[[ 10  49 -36   0]
 [ -6  27 -55  -2]
 [ -3   1 -16 -14]
 [ 25  47   3  26]
 [ 31 -43 -28 -40]]
|
[[ 10  49 -36   0]
 [ -3   1 -16 -14]
 [ 31 -43 -28 -40]]

[[ 44   5  38  -7 -19 -12  -7 -17  37  74  -8   3 -17  13   3]
 [-47 -51  40  19   0 -10  64 -15  29 -31   4  20 -15 -18  20]]
|
[[ 44   5  38  -7 -19 -12  -7 -17  37  74  -8   3 -17  13   3]]

[[-17 -30  13  -6 -12   6  52]
 [-70 -75  32  16 -33  14  18]]
|
[[-17 -30  13  -6 -12   6  52]]

[[  0 -22  -7 -13  17  33 -29  46   2]
 [ -5 -34 -11 -20  28  47 -43  66   4]
 [  6  34   7  23 -29 -48  47 -64  -4]]
|
[[  0 -22  -7 -13  17  33 -29  46   2]
 [  6  34   7  23 -29 -48  47 -64  -4]]

[[ -9  58]
 [-58 -49]]
|
[[-9 58]]

[[ -7   8  46 -22  67 -19  19  -6]
 [ 25  10 -75  51   7   0 -77 -21]
 [ 30 -22 -20  -6  30 -26 -46  -5]
 [ 10 -19  -7  -9   5  -9 -17   2]]
|
[[ -7   8  46 -22  67 -19  19  -6]
 [ 30 -22 -20  -6  30 -26 -46  -5]]

[[-44 -42 -33 -38 -45 -42 -46 -28 -45 -46]
 [-52 -36 -43 -34 -51 -51 -51 -38 -44 -49]
 [ 54  49  46  46  52  53  53  39  56  65]
 [-42 -43 -39 -44 -41 -43 -41 -34 -39 -41]
 [-37 -30 -37 -29 -36 -38 -37 -31 -36 -43]
 [-52 -38 -45 -34 -51 -51 -52 -39 -57 -63]
 [-49 -46 -39 -44 -49 -50 -49 -35 -48 -53]]
|
[[-44 -42 -33 -38 -45 -42 -46 -28 -45 -46]
 [ 54  49  46  46  52  53  53  39  56  65]
 [-37 -30 -37 -29 -36 -38 -37 -31 -36 -43]
 [-49 -46 -39 -44 -49 -50 -49 -35 -48 -53]]
---
[[ 50  54  48]
 [-35 -36 -42]
 [ 58  68 -24]]
|
[ 50 -36 -24]

[[ 76  68  31]
 [ 30 -27 -12]]
|
[ 76 -27]

[[ 29  69 -29]
 [-20 -44 -16]]
|
[ 29 -44]

[[-39 -50 -16 -37 -50]
 [-32 -33  36  48 -44]
 [-53 -56 -40 -45 -51]
 [ 44  42  50  -4  48]
 [ 51  63  48  50  51]]
|
[-39 -33 -40  -4  51]

[[ 42 -17  61  78 -32]
 [ 41 -16  62  77 -33]
 [ 43 -16  62  78 -34]
 [ 43 -16  62  77 -34]]
|
[ 42 -16  62  77]

[[ 16   0   2  -9  48]
 [ 63   0  -8  12  50]
 [ -5 -48  23 -22  -5]
 [ 57 -44  30   4  -1]]
|
[16  0 23  4]
